A single turn carries every row of the set below to another of its rows. Some are shown first; where does it send the rows asked next?
Z294: [ 1.40  0.60 -2.03  2.28  1.46  0.02  3.95  1.90  0.24 -1.84 -1.38 -0.60
 -1.22 -0.36 -0.29 -1.64 -0.86 -1.71  2.03  1.40  1.07 -0.05  0.72 -0.61
  2.78  0.78 -1.18 -2.58 -4.13]
Z925: [ 0.77  0.64 -1.26  2.72  0.54  1.92  3.23  0.65  2.13 -1.42 -0.72 -0.52
  0.50  2.84 -0.50 -1.18 -0.45 -1.45 -0.48  1.45 -1.28 -0.54  1.76  0.00
  2.06 -0.87 -2.50 -3.23 -1.21]
Z686: [ 1.26  1.15 -4.13 -0.20  1.19  2.44  1.02  1.07  1.60 -2.20 -1.66 -3.01
  0.80 -0.33 -0.06 -2.69 -1.06 -0.95  2.27  2.26  1.76 -0.60 -0.85 -1.67
  4.21  1.03 -1.44 -2.32 -3.61]
Z241: [-0.15  2.94 -2.01  1.45 -2.36  1.39  2.15  4.14 -0.61 -1.25 -1.16  0.22
 -1.13 -0.87 -2.81 -4.83  2.58 -1.42 -0.26  2.03  1.33 -3.69  1.69 -2.84
  0.72  1.72 -3.06 -1.30 -0.62]
Z724: [ 0.19  2.61 -2.53  1.32 -2.02  2.16  1.74  4.07 -0.03 -1.47 -1.46 -0.01
  0.13 -1.75 -3.30 -4.68  2.68 -1.97 -0.67  1.80  1.98 -3.86  1.35 -2.99
  0.59  1.38 -2.32 -1.88 -0.34]
Z674: [ 2.57  2.12 -1.97  1.84  1.20  2.09  0.91  1.78 -0.30 -0.90 -1.17 -1.15
 -3.62  1.48 -1.15 -4.76  2.78 -3.14 -2.98  0.72  1.84 -2.52  0.15 -0.05
  0.10  3.29 -3.74 -4.54 -0.35]
Z823: [ 1.44  1.22 -3.28  0.11  0.83  1.87  0.69  1.62  1.45 -1.92 -2.33 -3.09
  0.98 -0.36  0.02 -2.59 -0.88 -0.89  2.45  2.06  2.54 -0.59 -0.63 -1.82
  4.75  0.43 -2.20 -1.95 -3.17]
Z157: [ 0.89  0.36 -1.25  2.87  0.52  1.71  3.71  1.08  1.60 -0.76 -1.03 -0.94
  1.04  2.91 -0.97 -1.59 -0.20 -2.25 -0.16  1.18 -0.93 -0.20  1.45  0.52
  1.91 -0.96 -2.82 -3.61 -1.86]
Z990: [ 0.18  1.41 -2.45  0.00  1.95  3.02  2.58  2.23 -1.99 -0.09  0.30 -2.25
 -1.41 -0.22 -0.15 -5.35  0.11 -1.22  2.67  2.62  2.46 -3.70 -0.44 -2.71
 -0.69  0.47 -3.80  1.12  0.31]
Z162: [ 0.03  1.29 -1.78  0.03  1.99  2.44  2.33  2.64 -1.84 -0.36  1.06 -2.02
 -1.33  0.13  0.04 -4.80  0.30 -1.38  1.60  2.44  2.56 -2.94 -0.97 -2.44
 -0.92  0.08 -4.21  1.20  1.39]
Z857: [ 2.04  2.89 -3.13  0.21  1.94  6.11  1.26  1.74 -2.58 -0.05 -0.34 -2.14
 -1.24  2.93 -3.06 -5.88  0.05 -3.51  0.10  0.14  2.56 -0.03  0.84 -1.20
  0.84 -0.15 -3.91 -1.91 -0.56]
Z554: [ 1.83  1.61 -2.18  1.47  1.76  2.66  0.74  0.24  3.46 -0.58 -1.29 -3.33
  2.04  2.12  0.96 -2.32  0.31 -1.63  0.86  2.60  0.75 -1.35 -0.59  0.32
  2.98 -0.69 -3.80 -2.61 -0.69]
Z805: [ 0.90  0.91 -2.40  1.89  1.53  0.73  4.27  1.80  0.65 -1.88 -1.14 -0.32
 -1.33 -0.14 -0.11 -1.90 -1.70 -1.76  1.55  2.04  0.23  0.15  1.24 -0.89
  2.81  0.91 -0.73 -2.15 -3.74]
Z500: [ 2.24  2.48 -2.50 -0.56  2.55  5.85  1.51  0.99 -2.36 -0.73 -0.77 -2.01
 -0.76  3.00 -3.37 -5.26 -0.32 -3.42 -0.81  0.21  3.01 -0.81  1.07 -1.96
  0.76 -0.41 -3.89 -1.81 -0.33]
Z568: [ 2.14  1.74 -2.09  2.16  1.69  2.59  0.70  2.81 -0.80 -0.52 -1.41 -1.51
 -3.56  0.94 -0.73 -4.85  2.79 -3.16 -2.34  0.42  2.09 -2.33 -0.89 -0.53
 -0.03  3.52 -2.70 -4.77 -0.68]
Z580: [ 0.41  1.23 -1.91  0.06  2.65  2.75  2.82  1.79 -1.50 -0.51  0.65 -1.85
 -0.55 -0.52 -0.40 -4.57  0.28 -1.10  1.86  2.22  2.88 -4.07 -0.80 -2.68
 -1.15  0.19 -3.45  0.76  1.45]
Z599: [-0.21  3.23 -1.81  1.39 -2.15  1.62  1.13  4.38  0.06 -1.34 -0.54 -0.39
 -0.79 -0.78 -3.47 -4.66  2.92 -1.68 -0.18  1.74  2.52 -3.90  1.18 -2.77
  0.95  1.01 -2.45 -1.56 -0.49]
Z512: [ 1.86  1.44 -2.53  1.09  1.64  3.27  0.35 -0.22  3.86 -1.16 -0.66 -3.01
  1.75  1.83  0.64 -1.87  0.67 -0.89  0.46  2.25  0.65 -1.68 -0.50  0.01
  2.88 -0.37 -3.31 -2.86 -1.25]
Z825: [ 2.16  2.06 -3.18 -0.35  1.95  6.00  0.71  0.76 -2.04 -0.17 -0.38 -2.92
 -1.42  3.16 -2.95 -5.99 -0.12 -3.14 -0.15  0.30  3.00 -1.43  0.79 -1.16
  0.94 -0.04 -4.23 -2.22 -0.69]
Z788: [ 2.77  2.21 -2.27  1.79  2.08  2.30  1.02  1.99 -0.71 -1.28 -2.12 -1.00
 -3.16  0.56 -0.69 -4.54  2.45 -4.01 -2.99  1.00  1.90 -2.02 -0.33 -0.70
 -0.48  3.25 -2.79 -4.31 -0.39]

Z512 moves to Z925
Z500 moves to Z788
Z599 moves to Z162
Now these:
Z990 moves to Z825
Z157 moves to Z294

